In the data rows, 128 means zero.
What is the hidden score of each row? Scores go from 0 to 40, and 20 is about the middle. The score is a weighted sum of the row's numbers plus the product of two more (or one squared), each taken from its middle value.
array([ 75, 148, 101, 134, 168, 154, 144, 115, 116, 134, 157, 142, 149, 136, 124,  97]): 15
array([166, 126, 136, 146, 113, 113, 155, 109, 115, 164, 108, 112, 130, 115,  93, 140]): 20
array([117, 157, 118, 118, 108, 133, 112, 165,  75, 113, 136, 149, 112,  94, 129, 103]): 23
array([116, 177, 159, 111, 117,  98, 138, 149, 175, 105,  77,  93, 152, 114, 126, 147]): 23
array([136,  64, 141,  99, 112, 107, 186, 142, 137, 136,  95, 140, 118, 151, 156, 210]): 15
array([122, 164, 145, 122, 117, 136, 151, 159,  84, 111, 132, 151, 149,  99,  96, 116]): 18
array([133, 179, 147,  64, 153,  37,  98,  98, 123, 149,  78, 168,  91, 137, 171, 150]): 35
array([163, 154, 127, 127, 147, 128,  68, 143, 140, 102, 152, 160,  98,  93, 180, 122]): 15
array([ 68, 104, 130, 135,  77, 108, 163, 122, 179, 134, 189, 156, 162, 151, 133, 104]): 35
array([145, 117, 125,  92, 138,  86, 115,  74, 148, 160, 114,  73, 117, 131, 117, 169]): 27
array([103, 180,  96, 106, 180, 173, 125, 100, 184, 118, 117, 113, 151, 182,  92, 140]): 35
array([120,  80, 141, 131,  83, 139, 141, 163, 148,  55, 201, 134, 192, 165, 119, 130]): 20
array([169, 125, 134, 141, 162, 163,  77, 135, 103, 127, 113, 140, 111,  97,  65, 134]): 23
array([109, 135, 142, 133, 136, 141,  72, 162, 172, 127,  83, 116, 158, 107, 108, 132]): 19
array([163, 156, 139, 128, 147, 122,  69, 142, 133, 103, 160, 152,  98, 101, 178, 120]): 16
array([145, 115, 125,  92, 140,  85, 114,  74, 150, 158, 112,  74, 116, 130, 117, 171]): 27
array([160, 149, 133, 149, 113, 153,  59, 172, 124, 107,  84,  92, 106,  95,  72, 142]): 19
array([118, 126, 162, 168, 132, 136,  67, 168, 143, 106, 162, 134, 137, 105, 108,  56]): 26
array([109, 133, 137, 133, 136, 141,  72, 165, 170, 128,  82, 107, 156, 110, 108, 133]): 19
array([120,  78, 139, 131,  85, 138, 141, 163, 142,  55, 199, 132, 191, 167, 119, 129]): 20
array([ 59, 121,  93, 100, 106, 175, 155, 158, 132, 109, 134, 106, 100, 177, 156,  69]): 18
array([101, 147,  79,  81, 113, 100, 134, 120, 132, 131,  96,  60, 137, 173, 160, 122]): 19
array([137, 126, 109,  82,  93, 150, 121, 130, 126, 131, 109, 102, 128, 143, 197, 123]): 14
array([122, 111, 177, 177,  80,  92, 148, 140, 138, 135, 117, 138, 188, 106,  88, 118]): 33
array([169, 124, 131, 140, 160, 163,  79, 134, 104, 129, 112, 143, 113,  98,  64, 137]): 23
array([133, 168, 138, 135, 127, 104, 118, 144, 181, 151,  70, 121, 122, 105, 102, 137]): 25
array([ 59, 121,  95, 101, 105, 177, 154, 158, 141, 107, 137, 108, 100, 174, 156,  66]): 19
array([111,  62, 117, 152, 109, 184, 137, 110,  97, 132, 173, 167, 183, 102, 105,  83]): 11
array([ 87, 106, 100, 109, 146,  85, 192, 126,  73, 113, 161, 116, 121, 186, 149, 152]): 23
array([133, 178, 104, 139, 162, 163,  88, 137, 116, 181,  91,  97, 116, 122, 101, 137]): 23
array([131, 150, 137, 122, 154, 115, 126, 126, 134, 171, 100, 148, 117,  93, 144, 136]): 20
array([ 75, 147, 111, 135, 168, 155, 145, 113, 126, 135, 165, 150, 150, 131, 124,  96]): 16
array([153,  88,  94, 144, 148, 178, 112, 123, 145, 148, 105, 165, 141, 190, 142, 175]): 21
array([136,  65, 144,  99, 113, 103, 188, 140, 128, 139,  98, 136, 120, 158, 155, 210]): 15
array([163, 155, 131, 127, 149, 126,  67, 143, 138, 100, 154, 157,  97,  95, 179, 120]): 15
array([169, 127, 130, 140, 162, 164,  77, 133, 100, 126, 111, 146, 113,  98,  65, 137]): 23
array([160, 148, 139, 149, 115, 150,  59, 172, 118, 106,  89,  91, 106,  97,  71, 139]): 20
array([119, 136, 118, 182,  87, 137,  89, 117, 153,  90, 157,  90, 121, 142, 109,  85]): 34
array([137, 127, 106,  83,  94, 150, 121, 130, 128, 131, 106, 104, 127, 139, 197, 121]): 14
array([ 68, 105, 129, 135,  78, 106, 164, 122, 176, 136, 189, 154, 163, 154, 132, 106]): 35
array([137, 127, 111,  83,  94, 147, 120, 128, 117, 130, 111, 101, 129, 149, 195, 123]): 15
array([146, 152, 139, 132, 172, 131, 154, 105, 124, 134, 113, 117,  93,  59, 101, 111]): 18
array([122, 108, 179, 177,  78,  90, 149, 140, 137, 137, 118, 139, 188, 106,  88, 121]): 33
array([117, 176, 138, 145, 187, 116, 132, 141,  52, 123, 156, 152,  71, 108, 104,  95]): 24
array([127, 101, 140, 177, 188, 138,  92,  86, 142, 131, 150, 166, 154,  96,  91,  80]): 19
array([133, 125, 133, 130, 116, 113, 134, 102, 105, 159, 151, 189, 146, 144, 145, 172]): 16
array([101, 148,  83,  81, 113,  96, 132, 119, 122, 128,  98,  61, 138, 179, 160, 119]): 19
array([156,  85, 154, 138, 165,  93, 179, 140, 136, 153, 142, 152, 101,  82, 133, 142]): 22
array([119, 138, 113, 182,  85, 140,  89, 118, 155,  90, 155,  90, 120, 140, 110,  85]): 35
array([119, 137, 111, 182,  87, 138,  90, 118, 152,  92, 152,  88, 120, 142, 109,  88]): 34
array([109, 132, 147, 134, 138, 139,  72, 163, 171, 129,  87, 113, 157, 107, 108, 133]): 20
array([103, 179,  93, 106, 182, 173, 126, 103, 183, 121, 115, 101, 148, 183,  92, 139]): 35
array([139, 117, 159, 109, 150, 162, 163, 129, 116, 123, 110, 157, 130,  95, 132, 113]): 17
array([122, 132, 134,  79,  98, 105, 126, 166, 182, 143, 102,  73, 124, 132, 182, 132]): 21
array([146, 153, 145, 133, 172, 127, 156, 104, 118, 137, 117, 115,  95,  63, 101, 114]): 18
array([180, 123, 130, 121, 134, 135, 161,  95, 138, 143,  97, 135, 181, 137,  95, 153]): 33
array([133, 174,  96, 138, 163, 161,  88, 137, 116, 182,  84,  95, 116, 123, 101, 138]): 23
array([ 94, 154,  82,  72, 112,  95, 137, 104, 138, 117, 112,  75, 132, 184, 167, 121]): 20
array([169, 124, 135, 141, 163, 161,  78, 135, 102, 128, 113, 141, 112,  98,  65, 136]): 23
array([111,  62, 117, 152, 112, 182, 139, 112,  94, 135, 172, 157, 182, 107, 104,  83]): 11
array([160, 147, 135, 149, 114, 148,  59, 171, 115, 107,  85,  90, 106,  97,  71, 140]): 20
array([169, 127, 142, 142, 161, 165,  78, 134, 105, 128, 120, 147, 112,  93,  66, 133]): 23
array([173,  98, 109, 179, 111, 160, 117,  74, 115, 170, 160, 183, 141, 105, 112, 183]): 11
array([120,  77, 139, 131,  85, 139, 141, 165, 148,  54, 198, 130, 190, 166, 119, 131]): 20
array([111,  62, 118, 152, 110, 181, 137, 109,  94, 132, 174, 164, 184, 107, 104,  82]): 12
array([116,  82, 165, 209, 128, 147, 154, 146, 157, 109, 180, 159, 178, 127, 101, 113]): 29
array([145, 115, 118,  92, 138,  85, 116,  75, 149, 161, 109,  70, 116, 129, 118, 172]): 26
array([116, 172, 105,  94, 170,  66, 154,  12,  83, 143, 143, 153, 104, 168, 147, 129]): 29
array([117, 155, 126, 118, 108, 130, 114, 164,  70, 117, 141, 149, 115,  99, 128, 105]): 23
array([153, 121, 121,  93,  69, 130, 109, 103, 145, 121, 147, 140, 100, 107, 194, 136]): 16
array([156,  88, 153, 138, 167,  91, 180, 140, 131, 155, 141, 149, 102,  85, 133, 146]): 22
array([111,  63, 120, 153, 111, 182, 138, 109,  96, 135, 174, 169, 185, 104, 103,  84]): 12
array([111, 130, 106, 153, 156, 116, 104,  90,  89, 124, 164, 147,  98, 122,  93,  96]): 22
array([154, 116, 153, 107, 106, 120, 100, 113, 176, 144, 106,  87, 116, 102, 158, 131]): 20
array([133, 180, 143,  64, 152,  40,  98,  99, 129, 148,  76, 170,  91, 134, 172, 152]): 34
array([166, 108, 112, 145, 170, 138,  81, 167,  65, 101, 154, 176, 106, 154, 115, 143]): 12
array([116,  81, 168, 209, 127, 148, 153, 146, 162, 108, 182, 164, 178, 124, 100, 110]): 29
array([136,  62, 150,  99, 112, 103, 187, 139, 136, 137, 101, 145, 120, 151, 156, 206]): 16
array([137, 127, 107,  83,  93, 151, 120, 128, 122, 129, 110, 104, 128, 144, 196, 122]): 14
array([127,  99, 146, 178, 186, 135,  91,  87, 135, 129, 155, 157, 152, 101,  91,  79]): 18
array([ 75, 149,  99, 134, 168, 154, 143, 115, 120, 133, 155, 141, 148, 136, 123,  98]): 15
array([117, 178, 137, 145, 185, 117, 132, 143,  59, 121, 155, 154,  69, 104, 103,  96]): 25
array([ 87, 108,  96, 109, 147,  84, 192, 125,  75, 113, 157, 115, 121, 186, 149, 155]): 23
array([ 94, 154,  86,  72, 111,  94, 138, 104, 144, 118, 114,  79, 133, 180, 166, 122]): 20
array([153, 121, 127,  94,  70, 132, 111, 103, 143, 124, 153, 132,  98, 110, 193, 136]): 16
array([116,  79, 164, 208, 125, 148, 156, 146, 158, 113, 180, 157, 178, 125, 100, 113]): 29
array([136,  65, 144,  99, 112, 101, 187, 142, 129, 137,  97, 134, 118, 157, 155, 209]): 16
array([129, 111, 159, 167, 112, 150, 155, 200, 114,  90, 147, 122, 148,  95, 100,  94]): 34
array([133, 182, 145,  64, 151,  36,  99,  99, 125, 150,  77, 164,  91, 136, 172, 153]): 34
array([116, 174, 113,  95, 171,  66, 154,  10,  82, 144, 148, 159, 106, 168, 147, 128]): 30
array([163, 154, 133, 128, 145, 128,  68, 142, 147, 102, 156, 163,  98,  90, 179, 123]): 16
array([133, 125, 127, 129, 116, 113, 135, 104, 105, 160, 146, 186, 145, 144, 145, 174]): 16
array([116, 176, 167, 112, 118,  98, 137, 150, 172, 103,  83,  87, 150, 114, 127, 145]): 23
array([169, 123, 133, 140, 162, 165,  77, 136, 109, 127, 112, 142, 110,  92,  66, 135]): 22
array([138,  30,  96, 148, 135, 190, 101, 206, 141, 111, 136, 188, 101, 199, 152, 141]): 9
array([166, 129, 141, 147, 112, 110, 155, 108, 109, 163, 112, 109, 132, 120,  93, 140]): 20
array([101, 144,  83,  81, 111,  99, 132, 119, 127, 128,  99,  60, 137, 176, 160, 121]): 19
array([ 94, 155,  91,  73, 112,  97, 139, 104, 143, 120, 120,  74, 132, 181, 167, 122]): 20
array([117, 177, 145, 146, 187, 118, 130, 143,  51, 120, 163, 153,  71, 108, 103,  93]): 24
array([160, 148, 135, 149, 112, 150,  59, 173, 119, 106,  86,  89, 106,  99,  70, 141]): 20
array([173,  97, 111, 180, 111, 160, 119,  73, 116, 173, 161, 186, 142, 104, 112, 185]): 11
array([111,  62, 116, 152, 110, 183, 136, 112,  93, 131, 174, 162, 183, 107, 104,  83]): 11
array([154, 118, 158, 107, 105, 119, 102, 114, 177, 146, 110,  84, 115, 101, 158, 133]): 20
array([166, 127, 147, 147, 114, 110, 155, 108, 111, 165, 114, 109, 131, 118,  93, 140]): 20
array([173, 119, 133, 126,  89, 108, 169,  78,  72, 149,  92, 123, 136, 128, 141, 166]): 14
array([146, 152, 143, 133, 171, 131, 155, 106, 121, 135, 118, 111,  93,  63, 101, 112]): 18
array([122, 111, 168, 176,  77,  91, 148, 139, 136, 136, 111, 142, 190, 107,  89, 123]): 32
array([166, 128, 143, 147, 112, 114, 155, 108, 113, 163, 114, 116, 132, 116,  93, 138]): 20
array([154, 117, 163, 107, 105, 118, 101, 114, 177, 144, 113,  86, 115, 101, 158, 129]): 20
array([122, 111, 169, 176,  78,  89, 148, 140, 130, 135, 112, 137, 188, 111,  88, 119]): 32
array([133, 175, 100, 138, 161, 167,  88, 137, 125, 182,  88, 102, 116, 116, 101, 137]): 23
array([134, 142, 112, 133, 166, 101, 109, 108, 128, 121, 170, 128, 138, 186, 105, 156]): 19
array([156,  87, 157, 138, 165,  91, 178, 139, 122, 152, 144, 150, 102,  88, 133, 144]): 22
array([116,  82, 171, 209, 126, 150, 155, 146, 161, 110, 185, 159, 178, 124, 101, 113]): 30
array([111,  64, 118, 152, 111, 179, 137, 110,  91, 132, 172, 166, 185, 108, 104,  83]): 12
array([117, 179, 141, 146, 186, 116, 132, 142,  55, 122, 158, 153,  71, 107, 103,  95]): 24
array([160, 148, 127, 148, 114, 152,  60, 172, 119, 108,  81,  89, 107,  99,  70, 145]): 19
array([119, 139, 113, 182,  86, 140,  89, 118, 154,  91, 154,  89, 121, 142, 110,  88]): 34
array([139, 114, 162, 109, 151, 161, 163, 131, 118, 122, 110, 158, 129,  93, 132, 112]): 16
array([116, 172, 110,  95, 170,  66, 156,  12,  79, 147, 146, 152, 104, 168, 146, 129]): 29
array([163, 154, 138, 128, 148, 126,  68, 143, 136, 101, 159, 156,  97,  96, 179, 118]): 15
array([146, 155, 142, 133, 170, 131, 155, 104, 116, 136, 117, 118,  95,  62, 101, 112]): 18
